bifi: [151 113 151 154 151 105 150 109 150 153 154 119 152 108 153 107 108 153]
korog: [103 146 104  97 104 158 105 151 105  98  98 140 102 154 101 153 155  98]
Gefum: [148  98 100  98 152 100 153 143 102  95 150  99  95  94 102 142  95 154]
naru: [142 100  94 152  95  95 102 153 154  99  95  97 150 143 102  98 148 100]
Rovan: [158 115 157 163 157 104 154 110 155 163 162 118 159 106 159 107 105 163]
med: [ 99 142 100  95 100 154 102 147 102  94  95 143  98 152  98 150 153  95]
perm: [ 94  95  95  95  98  98  99 100 100 102 102 142 143 147 150 152 153 154] => med
perm: [ 95 153 150  98 152  98 143  95  94 102 147 102 154 100  95 100 142  99] => med
perm: [143 102  95 150  99  95  94 102 142  95 154 148  98 100  98 152 100 153] => Gefum

Sogi: [161 188 138  91  96 133 108 110 130]
Nep: [130 138 188 161 133  91 108 110  95]
Ful: [120 148  86 129 109 123 153 188  97]
kone: [ 93 138 188 161 133  91 108 110  95]
perm: [ 96 133 108 110 130 161 188 138  91] => Sogi
perm: [ 95 110 108  91 133 161 188 138 130] => Nep

zutob: [133 129 128 122 133]
fopen: [195  89 115 147 144]
fum: [144 195  89 115 148]
Romes: [137 152 114 123 131]
Nuz: [114  89 148 195 144]
gikir: [124 133 113 145 137]
bunin: [144 161  96 118 147]
ges: [ 96 118 148 161 144]
gerup: [124 133 181 146 114]
perm: [ 89 115 144 148 195] => fum
perm: [144 147 161 118  96] => bunin
perm: [118  96 161 147 144] => bunin
perm: [148 115  89 195 144] => fum
perm: [137 145 113 133 124] => gikir
perm: [114 146 181 133 124] => gerup

febib: [175 133 126 140 127 134 119 127 116 127 135 121 165 142 117 132 141 126
 147 146 133 125 124 104 135 107 124 136 115  95 131 133 141 127 150 122
 121 141 140  98 129 128 134 139 142 136 120 120 123 137 137 145 103 129
 121]
Dudim: [115 127  98 165 137 129 122 140  95 127 127 107 120 134 135 132 123 127
 119 126 135 137 147 145 134 142 133 124 121 125 141 121 131 133 117 121
 136 104 103 142 139 137 128 120 146 126 142 133 129 141 124 150 140 175
 116]
gusok: [121 120 140 126  98 141 145 136 137 121 142 116 140 133 122 129 119 141
 135 133 141 132 128 117 146 124 150 127 123 135 139 127 136 137 127 175
 115 131 133 127  95 125 121 129 107 126 134 103 120 165 134 142 148 124
 104]
perm: [121 129 103 145 137 137 123 120 120 136 142 139 134 128 129  98 140 141
 121 122 150 127 141 133 131  95 115 136 124 107 135 104 124 125 133 146
 147 126 141 132 117 142 165 121 135 127 116 127 119 134 127 140 126 133
 175] => febib
perm: [121 175 133 126 140 127 134 119 127 116 127 135 121 165 142 117 132 141
 126 147 146 133 125 124 104 135 107 124 136 115  95 131 133 141 127 150
 122 121 141 140  98 129 128 134 139 142 136 120 120 123 137 137 145 103
 129] => febib
perm: [135 121 135 104 122 128 124 129 125 145 134 133 120 136 140 126 137 120
 142 139 127 150  98 127 124 141 133 131 142 129 103 175 133 126 137 127
 141 119 148 116 140 165 123 117 121 136 134 115 107  95 127 132 141 121
 146] => gusok
perm: [116 175 140 150 124 141 129 133 142 126 146 120 128 137 139 142 103 104
 136 121 117 133 131 121 141 125 121 124 133 142 134 145 147 137 135 126
 119 127 123 132 135 134 120 107 127 127  95 140 122 129 137 165  98 127
 115] => Dudim
perm: [120 137 141 142 140 135 133 132 121 133 104 133 127 136 165 145 107 125
  95 137 117 142 146 103 139 124 134 126 175 135 127 131 115 122 121 147
 128 129 137 120 127 119 142 150 116 121 141  98 140 123 129 126 127 134
 124] => Dudim
perm: [128 141 134 124 133 119 121 135 133 141 127  95 126 141 165 121 126 146
 129 136 127 116 137 142 124 131 127 133 104 175 115 145 136 103 117 122
 127 125 140 140 139 137 123 107 132 121 142 150 120 120 134 135 148 129
  98] => gusok
perm: [ 95  98 103 104 107 115 116 117 119 120 120 121 121 121 122 123 124 124
 125 126 126 127 127 127 127 128 129 129 131 132 133 133 133 134 134 135
 135 136 136 137 137 139 140 140 141 141 141 142 142 145 146 147 150 165
 175] => febib

beri: [116  74  88 154 133 150  86 111  73 128 186 123 130 132  84  76 184  69
  77 139 184 169 137 158 156  85  66  98 139 123 136  70 122  69 132 152
  93 133 135 155  79 160 117  86 185 175  68  75 189 166 155 150 146  85
 126 137 122 103 165]
tage: [116  90  88 173 133 150  86 111  73 128 186 123 130 132  84  76 184  69
  77 139 156 169 137 158 156  85  66  98 139 123 136 152 122  69 132 152
  93 188 135 155  79 160 117  86 185 175  68  75 189 166 115 150 146  83
 116 114 185  77 163]
zaba: [116  74  88 154 133 150  86 111  73 128 186 123 130 132  84  76 184  69
  77 139 184 169 137 158 156  85  66  98 139 123 136  70 122  69 132 152
  93 133 135 155  79 160 117  86 185 175  68  75 189 166 155 150 146  83
 116 114 185  77 163]
Mos: [ 74  76 133 118 132 154 111 169 166 123 175 114 186 184 132 116 136  73
 152 135 163 146 160 150 150  69 133 155  86 158  93 130  66  83  70  98
  69 139 184 122 139  86  77  79  85 137 116  77 185 155  88  84 185 156
  68 128  75 189 123]
perm: [ 66  68  69  69  70  73  74  75  76  77  77  79  83  84  85  86  86  88
  93  98 111 114 116 116 117 122 123 123 128 130 132 132 133 133 135 136
 137 139 139 146 150 150 152 154 155 155 156 158 160 163 166 169 175 184
 184 185 185 186 189] => zaba
perm: [ 66  68  69  69  73  75  76  77  77  79  83  84  85  86  86  88  90  93
  98 111 114 115 116 116 117 122 123 123 128 130 132 132 133 135 136 137
 139 139 146 150 150 152 152 155 156 156 158 160 163 166 169 173 175 184
 185 185 186 188 189] => tage

lafi: [120 129 129 126 119 130 121 131 122 129 122 129 122 129]
nuba: [139 113 113 138 139 112 140 113 137 113 140 113 139 113]
rosus: [154 152 102 101 152 102 102 145 154 156 102 103 105 154]
Nobe: [117 141 140 113 119 140 116 139 119 141 115 146 113 146]
vose: [154 103 101 145 152 105 154 103 156 102 152 102 154 102]
sut: [117 141 140 113 119 140 116 139 119 141 115 140 115 141]
perm: [119 120 121 122 122 122 126 129 129 129 129 129 130 131] => lafi
perm: [113 140 113 139 113 139 113 113 138 139 112 140 113 137] => nuba
perm: [101 102 102 102 103 103 105 145 152 152 154 154 154 156] => vose
perm: [102 154 102 152 102 156 103 154 105 152 145 101 103 154] => vose

vali: [122 106 120 124]
nav: [127 145 145 118]
beb: [101 135 120 187]
Vuba: [143 130 139 156]
Fet: [101 138 150 135]
leguk: [174 120 135 141]
Zinop: [106 122 156 122]
feb: [108 124 133 130]
kigir: [148 146 134 190]
nagi: [106 122 120 123]
Mef: [174 134 141 120]
perm: [122 120 123 106] => nagi
perm: [135 138 101 150] => Fet
perm: [190 134 146 148] => kigir
perm: [174 141 134 120] => Mef

fufu: [132 129 131 127 133 130 112 125]
zir: [136 144 139  85 116 104 137 133]
zoko: [103 144 111 125 149 140 138 125]
Gafaf: [131 128 133 122 130 120 117 121]
nole: [134 132 131 122 130 125 115 124]
sibi: [134 128 140 116 135 127 105 130]
lazas: [125 125 149 111 139 140 103 144]
nonu: [148 155  61 121 115 100 134 138]
toma: [127 123 128 129 126 122 135 128]
perm: [140 111 144 103 138 149 125 125] => zoko
perm: [144 111 125 149 140 138 125 103] => zoko
perm: [144 103 140 139 111 149 125 125] => lazas

berus: [ 98  83 119 131 138 127 164 114 111 150  99]
nedot: [151 151  97  92 131 113 160 101 139 114 170]
Vudu: [ 97 170 151 131 160 139 113  92 151 101 113]
teteg: [ 97 170 151 104 160 139 113  92 151 101 113]
nulo: [144 176 135 149 146 157 101  98 120  85 132]
beka: [131 151 102  92  97 114 170 139 151 160 113]
Nisa: [ 98  84 118 129 140 128 165 114 113 147 106]
perm: [113 160 101 139 114 170 151 151  97  92 131] => nedot
perm: [176 135  85  98 101 132 149 144 120 157 146] => nulo
perm: [151 131 160 139 113  92 151 101 113  97 170] => Vudu
perm: [131 139  92 151 114 151 113 160 170  97 101] => nedot

